In the data rows, the value 128 means zero.
Each row of this table is followed by its label. One hidden rule gives the labels. It looks at one to three of the table's principal directions, none of them among the few with the most spread.
[177  40 113 220 170 118 135 114 131 141 153 146 180  42  38  62 157 155  64 100  90 101  78 139 210  58 195 163 131  72  94 125] Z556
[145 144 140  57 150 146 137 114 108 121 169 100 163 105 132 179 152 158 106 206 147 175 165  84 143 195 151 141 156 147 157 131] Z444
[152  93 128 147 140 148 155 126 140 131 126 128 126 137 104 136 132 128  77 121 126 103 142 111 171 109 146 137 130 121 144 137] Z444
[111 140 134  90 110 114 111  89 126 116  66 155  90 168 189 153 129 109 132 147 133 140 130 126  75 120  93 139 146 142 144 138] Z742
[144 166 151 113 121  66 101  86 160 100  72 158 123 134 182 123 154  96 125 126  99 144 118 149 105 129 115 130 147 126  97 128] Z556
[ 90 157  63 106 101 255 109 134  52 191 187 131  66  39 140  97 182 138 165 109 198 186 129  74  77 191 111 100 153 103  65 188] Z444
[107 170 117 110 118 131 107 128 124 130 120 138 102 111 172 111 141 107 170 102 142 150 115 153  82 150 119 108 129 132  90 131] Z742
[ 97 151 126  88 147 139 146 147 108 102 117  98 143 178 118 168 135 158 101 148 120 145 131 119 111 113 154 142 153 140 152 107] Z54
[130 161 144 105 101 117 161 125 161 111  73 151  76 205 176 148  94 106 123 119 125 124 159 130 108 129  99 112 149 172 142 130] Z699
[125  54 108 171 152 135 146 173 113 135 183  90 184 135  66 128  96 147 100 126 116  57 117 143 198  89 187 133  84 114 174 101] Z980
[116  98  86 107 155 152 110 109  83 184 111 162 101  84 141  92 145 108 133 111 116 100 125 152 101  93 178 135 141 111 141 173] Z980
[136 154 130 108 141  58  99  82 137  90  58 160 127 108 158  97 154 114 123 142  97 120  95 183  93 109 155 159 142 117 105 124] Z699
[166  98 164 180  31 112  78  51 169 114 103 177  76 141 164 119  91  93 168 163 166 119 133  80 119 160   0 144  87 135 130 128] Z742
[117 110 113  78 145 109 105  82  95 123  71 146 114 136 155 136 147 125  96 178 114 102 123 136  97  99 160 166 156 114 166 150] Z980
[161 153 172 125 154 117 125 124 157 105 132 114 156 106  95 132 165 148 124 127 118 172 134 124 144 133 134 137 141 106 125 103] Z556
[172 163 148 115  95 157 132 104 134 101 161 108 136  95 123 109 154 168 123 158 128 205 138  76 153 177 128 126 172 123 115 107] Z699
[126 132  95 144 134 165 144 153 114 153 168 134 139  77 116 118 146 131 121 107 144 135 124 123 146 157 141 108 120 125  78 157] Z444
[142 189 134 108 116  95 126 123 164  82  85 145 138 120 184 136 150 104 149 112 129 144 122 177 107 164 115 117  93 144  99 126] Z699
[178 103 150 171 116 114 116  92 161 120 119 149 143 107 122 100 142 124 121 102 100 148 117 120 159 101 114 139 124 116 124 112] Z980
[163  80 137 154 178  77 132 103 155 112  94 131 157 118 106 112 146 114  69 112  86  84 109 166 173  69 194 162 124 108 141 118] Z742
[131  94 148 105 176  71  90  91 131 104  85 156 171 104 147 155 166 129 117 157 122 126  96 174 113  92 145 162 118  95 148 117] Z742
[142 131 170 156  68  94 140 147 168 104 159  86 131 202 121 153  53 123 149 161 133 104 160  90 168 169  61 110  98 163 164  95] Z742
[115 122  91 129 133 143 121 117 106 132 111 156 124 102 138 110 148 123 118 115 128 118 105 147 110 113 145 139 123 122 103 146] Z444
[121 121  93 153 100 181 153 160  97 148 163 106 135 108  96 114 112 156 139 121 140 131 127 104 142 141 121 120 105 131 130 147] Z699
[165 126 177 176  75  55 139 104 207  73  82 154 115 220 139 143  66  98 114 139 110  83 144 123 158 124  49 138  99 169 139  92] Z556
[144 120 144 135 111 102 100 112 162 102 114 160 122 138 167 115 121 101 149 117 132 101 119 166 133 122 120 115 106 120 131  95] Z980
[211 110 231 190  89  20 111  67 252  51  62 162 134 194 140 141  91  92 129 132 105 111 136 139 171 109  31 153  84 142 158  63] Z742
[ 68 163 125 131 145 113 146 208 135  97 125  81 156 211 114 165  99 125 150  81 119  97 117 178 107  98 139 110  77 149 143  81] Z54
[206 125 199 178  63  98 140 106 219 100 123 149 144 170 146 162  93 107 144 122 125 154 169  88 185 162  14 111  79 159 151 106] Z444
[114  60 100 139 152 155 147 140 102 172 157 139 119 137  94 137  91 126 103 142 143  66 144 118 152 106 150 139 120 143 161 147] Z556
[130  55 112 198 127 135 154 134 123 160 139 128 120 139  73 106  92 134  90 109 116  84 116 104 169  76 127 143 127 125 131 143] Z54
[107 136 114  95 170 107 107 110 119 115  82 155 135 121 164 131 171 115 114 108 110 134  99 177  89  88 175 141 144 116 113 123] Z444
[ 81 170 104  74 124 172 137 168  77 118 181  65 167 140 128 192 142 162 123 182 159 161 142  84 115 195 128 121 122 144 132 134] Z444
[163 135 137 139 111 123 105  89 148 121  96 160 119 118 142 100 153 108 125 107  99 133 129 127 129 110 119 137 130 115 123 127] Z444
[ 60 141  73 116 124 159 165 201 104 104 113 110 152 210 155 174 101 128 128  83 128  92 113 175 107  95 154 107  70 166 151 110] Z699
[131 170 158 117 100 133 147 144 155 137 170  94 110 164 152 158  96 112 153 128 145 169 171  82 134 195  79  93 139 179 118 122] Z54
[120 102  69 102 172 240 147 119  43 213 151 141 110  23  90 104 193 170 104 117 143 189 129  83 107 115 179 144 183  98 116 208] Z54
[114 137 107 126 142 167 131 167 119 143 174 127 135  97 122 122 130 127 159 101 156 121 131 154 129 152 148 102  99 131 112 122] Z444
[ 85 100  91 146 185  70 103 122 125 103  72 146 131 129 148 104 161  89  79  84 105  55  56 218 107  51 208 150 124  95  79 119] Z54
[ 98 136 101  93 162 165 154 178  92 162 155 116 153  90 124 169 140 147 145 135 165 142 141 140 115 163 139 108 103 130 133 173] Z54
[ 90 142 142 109 102 100 102 126 138 106 110 143 104 187 172 165  91 106 166 155 161 106 129 141  82 146  65 123 104 152 137 107] Z54
[ 93 176 152 121  98 100 123 149 158  94  98 129 103 229 148 167  82 101 160 126 137 101 147 136  87 137  58 120  97 171 137  96] Z556
[158  90 126 204  87 146 164 166 158 126 168 121 167 143  94 125  78 137 140  90 124 109 131 120 195 122  94 108  57 150 146 106] Z980
[135  33  57 126 222 131 125  79  57 174  82 163 162  21  96  83 201 144  44 122  81  99  72 170 135  26 255 196 156  74 133 191] Z699
[ 99 162  95  81 168 176 126 141  93 138 113 113 116  88 145 129 184 125 137  96 146 151 122 161  81 132 178 128 126 114 118 153] Z699
[120 152 122 108  98 160  87 111 104 143 146 121  86 103 157  73 135 124 186 115 130 156 122 127  92 136 141 109 157 111 128 111] Z699
[ 85 126  97  92 187 128  87 105  77 135 102 139 107 103 132  69 183 137 106 102  88 132  75 171  78  45 245 148 215  78 103 106] Z444
[ 97 129 123 108 148 139 112 126 101 138 141 108 128 129 122 148 146 132 118 145 139 139 123 109 106 130 134 140 147 120 122 130] Z556
[132  81 145 178 103 150 144 158 140 150 218  81 128 134  89 134  66 135 152 136 171 118 144  86 179 166  89 109 101 148 141 105] Z742
[121 119 135 102 156 113 138 131 120 134 141 125 142 134 122 152 116 140 119 158 130 131 139 126 130 133 146 136 147 145 144 124] Z54
[139 133 144 139  98  99 119 122 151 122 110 155 126 136 161 123 113 119 154 121 122 138 122 139 124 129  91 108 122 127 122 126] Z699
[119 111 108 158 108 164 156 182 111 148 207  81 140 124  82 123  81 146 142 139 157  94 144 105 171 169 127 106  93 141 137 129] Z699
[ 81  79  22 110 133 164 115 112  27 177 123 151 123  61 146  98 158 133  82 163 130  80  86 128 107 113 192 147 146  98 101 211] Z980
[101  65 103 146 217  48 108 151 108 119 119 110 205 118  81 112 138 125  81 123  72  27  72 219 157  35 252 162 103  84 146 102] Z556
[108 166 118 109 141 169 142 163 121 139 124 109 129 134 138 151 154 122 144  80 134 158 140 135 104 132 130 107 110 132 127 142] Z444
[109 156 110 113 116 159 130 141 104 150 159 114 115  77 142 140 146 132 149 147 179 161 131 105 107 201  95 109 125 125  83 175] Z54
[158 152 140  95 128 138 152 112 133 113 102 126 136  98 140 157 161 149 111 162 146 174 145 112 131 168 114 136 134 124 136 163] Z742
[103 124  89 102 194 181 128 157  74 148 159 100 147  56  89 107 190 161 111 111 137 139 103 154 123 110 229 132 151  78 115 138] Z54
[150 148 145 146 141 148 126 122 150 117 106 120 124  94 121 104 177 131 138  65 121 181 110 144 120 104 135 128 129  99 110 117] Z742
[ 97  36  72 158 154 160 147 133  58 199 165 121 114  97  66 110 107 149  71 161 138  71 115  86 152  95 166 153 159 110 128 187] Z54
[124 133 142 163  89 115 142 163 165 143 128 148 123 183 151 147  74  99 171  84 126 114 147 133 130 129  56  87  82 162 134 127] Z556
[ 92 167 138 113 103 145 136 170 127 132 126 113 105 188 129 163  91 126 176 125 151 125 157 119  90 148  68 106 102 151 153 127] Z556
[117 126  97 123  78 212 154 132  78 150 185  82 112 134 107 151 123 163  91 180 159 159 156  15 149 186  96 127 159 142 126 165] Z980
[117 194 144  89 108 118 162 183 146  98 169  97 160 159 150 184  91 144 167 160 158 156 160 131 131 217  99  89 100 183 129 108] Z742
[227 121 229 168  89  57 116  86 239  58 108 151 167 183 125 144  98 116 137 139  94 131 161 122 196 125  59 138  87 142 183  47] Z444
[166 130 145 158  96 146 118 111 156 143 147 132 126  86 148 121 143 108 155 101 145 169 136 103 145 166  73 108 101 125 107 144] Z742
[162  87 168 159 114  97 162 144 159  96 163  73 179 200  79 154  68 156  94 161  94 105 150  92 211 110 136 140 117 155 201  70] Z699
[144 200 142 136  67 175 159 195 149 141 224  75 143 120 132 133  91 136 207 104 155 188 175  90 156 236  75  54  91 171 113 117] Z980
[121 134 130 179  86 141 142 159 138 132 190  88 112 152  98 103  78 130 147 112 137 121 131  94 156 155 102 104 124 150 102 102] Z54
[187 143 156 162 125 119 139 113 186 119 124 150 129  85 130 115 151 108 125  94 131 151 140 133 164 158 102 117 110 126  89 137] Z556
[158  97 141 122 170 123 114  94 111 130 129 134 167  84  78 114 173 167  87 156  93 154 116 109 150  86 176 169 171  88 145 119] Z444
[158 129 144 128 205 107 149 123 143 134  83 159 153  77  89 105 184 152  98  83  83 167 110 171 130  62 193 147 168  94 114 135] Z54
[128  92 120 114 165 102 109  97 108 122 101 143 138 116 120 112 152 135  86 151 100 102 104 147 129  77 190 161 163  97 141 124] Z444
Which label does each new row get?
[150 111 159 150 123 107 127 109 165 117  71 149 106 160 138 118 125 113 131  88 107 125 124 148 125  71 111 132 126 115 156 114] Z742
[ 92 171 116  66 152 126 117 121  95 144 105 145 106 116 151 150 152 128 133 162 142 148 136 127  66 154 125 133 165 131 107 168] Z556
[121 158 131 138  80 143  81 117 140 157 186 160  86  81 177 108 116  86 208 124 188 150 135 112  99 218  45  84 111 144  56 136] Z556
[ 88 155 111  97 167 167 188 195 116 137 148  92 122 162 113 173 119 143 109 108 154 131 151 134 124 143 163 106 136 159 127 139] Z54
[178  84 170 187 121 103 153 119 187 103 112 135 133 166  88 131 103 126  89 118 115  95 138 118 191  94 106 142 111 125 152 102] Z54
[133  50  91 178 143 127 132 114  84 149 173 101 142  68  63  68 131 164  58 161 111  94  83 101 187  95 204 157 177  83 100 142] Z742
[150 109 118 139 177 136 165 143 149 128  90 126 151 124 120 139 156 111  89  64 103 109 131 172 155  81 182 135  93 127 150 143] Z699
[117 149 152 134 135 136 118 140 145 141 175 110  94 145 118 111 123 114 134 106 135 139 140 106 131 143 133 101 177 127  89  98] Z556
[215 128 250 185 101  35 145 113 255  83 111 117 145 203 116 158  69 102 146 116 103 138 174 115 194 135  34 120  92 161 175  68] Z54
[161 107 119 119 175 143 112  83 117 156  72 190 120  33 122  95 201 130 117 106 121 149 111 159 107  87 156 156 142  74 119 179] Z556
[205  79 151 173 136 124 144  77 156 115 101 139 142 112  76  91 157 147  52 119  73 133 127  96 197  67 162 169 163  97 148 121] Z980
[136 151 171  97 103  97  73  85 157 119  99 164  94 148 190 135 121  89 188 142 141 136 146 139  82 148  67 121 122 133 148 109] Z556
[ 74 127 105 119 149 139 157 168  85 131 130  70 110 171  80 124 108 161  96 138 119 104 116 120 116  92 181 139 170 121 141 125] Z742
[147  68 120 164 147 144 169 165 136 128 162 100 188 137  85 159 105 143  98 115 126  94 135 132 198 108 153 133  68 140 176 116] Z699
[128 147 120 122 126 130 106 101 135 138 108 152 111  99 184 119 163  93 141  88 129 163 114 140  99 136 118 115 132 129  84 145] Z742
[124 161 167 118 129  72 139 144 164  95 116 112 123 187 127 144  91 125 136 144 119 115 141 144 125 136 118 123 139 151 136  93] Z54
[117 181 115 110  83 129 147 131 123 119  92 121  88 165 158 128 115 119 124 138 122 129 146 107 104 157 101 115 144 149 115 162] Z980
[196  82 177 205  73 166 138 112 168 160 202 102 115 116  82  99  87 135 154 108 136 168 161  44 200 149  58 113 121 136 152 107] Z742
[144 178 142 114 126 148 178 179 145 125 140 116 163 138 113 174 131 153 132 122 129 170 166 111 147 169 102  99 110 147 133 146] Z444
[103  99 110 155  88 157 121 136 115 151 153 124  97 160 145 118  89 113 149 108 143 110 123 108 125 118 101 108 119 141 134 121] Z699
[143 125 113 135 122 153 118 122 115 143 145 121 134  84 120  99 141 128 147 115 125 133 127 129 135 136 142 128 109 117 133 138] Z980
[108 194 142  80 138  93 120 136 127  89 124  93 138 141 147 132 132 138 152 148 120 157 122 154  94 156 156 128 147 145 120  94] Z742
[114  84  53  88 217 149 136  96  52 140  67 155 164  87 100 118 219 153   2 136  63  99  92 147 127  28 255 194 185  82 131 177] Z444
[150  87 127 118 124 119 154 101 126 159 149 143 110 126 139 138  85 123 104 176 138 118 159  91 157 158 124 133 157 172 144 156] Z742
[ 91 139 108 117 173  81  78 116  99 116 141 117 141  91 126  76 167 127 114 128  98 117  69 171 104  99 218 141 182  89  65  96] Z556
[137 125 136 133 117 103 107 100 138 116 124 120 117 106 146 123 131 110 133 151 148 119 120 130 126 159 109 139 116 124 114 134] Z742
[ 62 175  82  48 177 206 147 177  50 172 157  83 118  95 121 158 159 154 152 133 168 167 146 126  65 164 174 119 144 136 134 173] Z54
[134 169 144 109 100 155 189 190 156 118 156  98 141 179 135 190  71 136 170 129 161 139 187 122 145 196  79  91  67 196 175 124] Z699
[105 149  77  86 163 184 110 134  60 174 140 113 129  38 139  86 200 141 141  96 118 174 105 144  92 120 210 117 162  83 106 170] Z699
[103 154  70 132 116 189 119 140  79 141 175 100 130  49 139  85 174 142 141  97 146 176  88 124 112 161 165 111 136 111  57 143] Z699
[177  73 112 240 112 151 166 171 153 163 180 148 173  60  74  69 115 147 135  45 110 132 100 139 211  98 129  92  84 103  90 134] Z699
[173 138 159 131 120 126 126 110 145 121 131 120 139 102 117  98 141 149 144 120 102 178 132 119 146 122 138 128 149 114 146 108] Z699
[139 111 132 114 152 119 126  98 126 126  71 122 125 147 134 131 147 115 105 110  93 122 130 141 117  72 159 160 128 124 178 133] Z699
[158 135 189 173 103 115 136 163 167 126 179  70 154 143  78 120  92 153 178 109 117 167 143 102 168 136  87 103 110 121 158  82] Z742
[ 90 145  98 140 104 137  79 105 126 114  78 177  85 142 179 112 151  78 150  84 142  99  94 163  65 105  90 131  96 118  82 128] Z444
[139 108 144 141 131 104 150 159 150 105 116 120 164 174 101 147  83 139 142 127 111  87 139 163 153  97 130 134  73 146 196  95] Z699
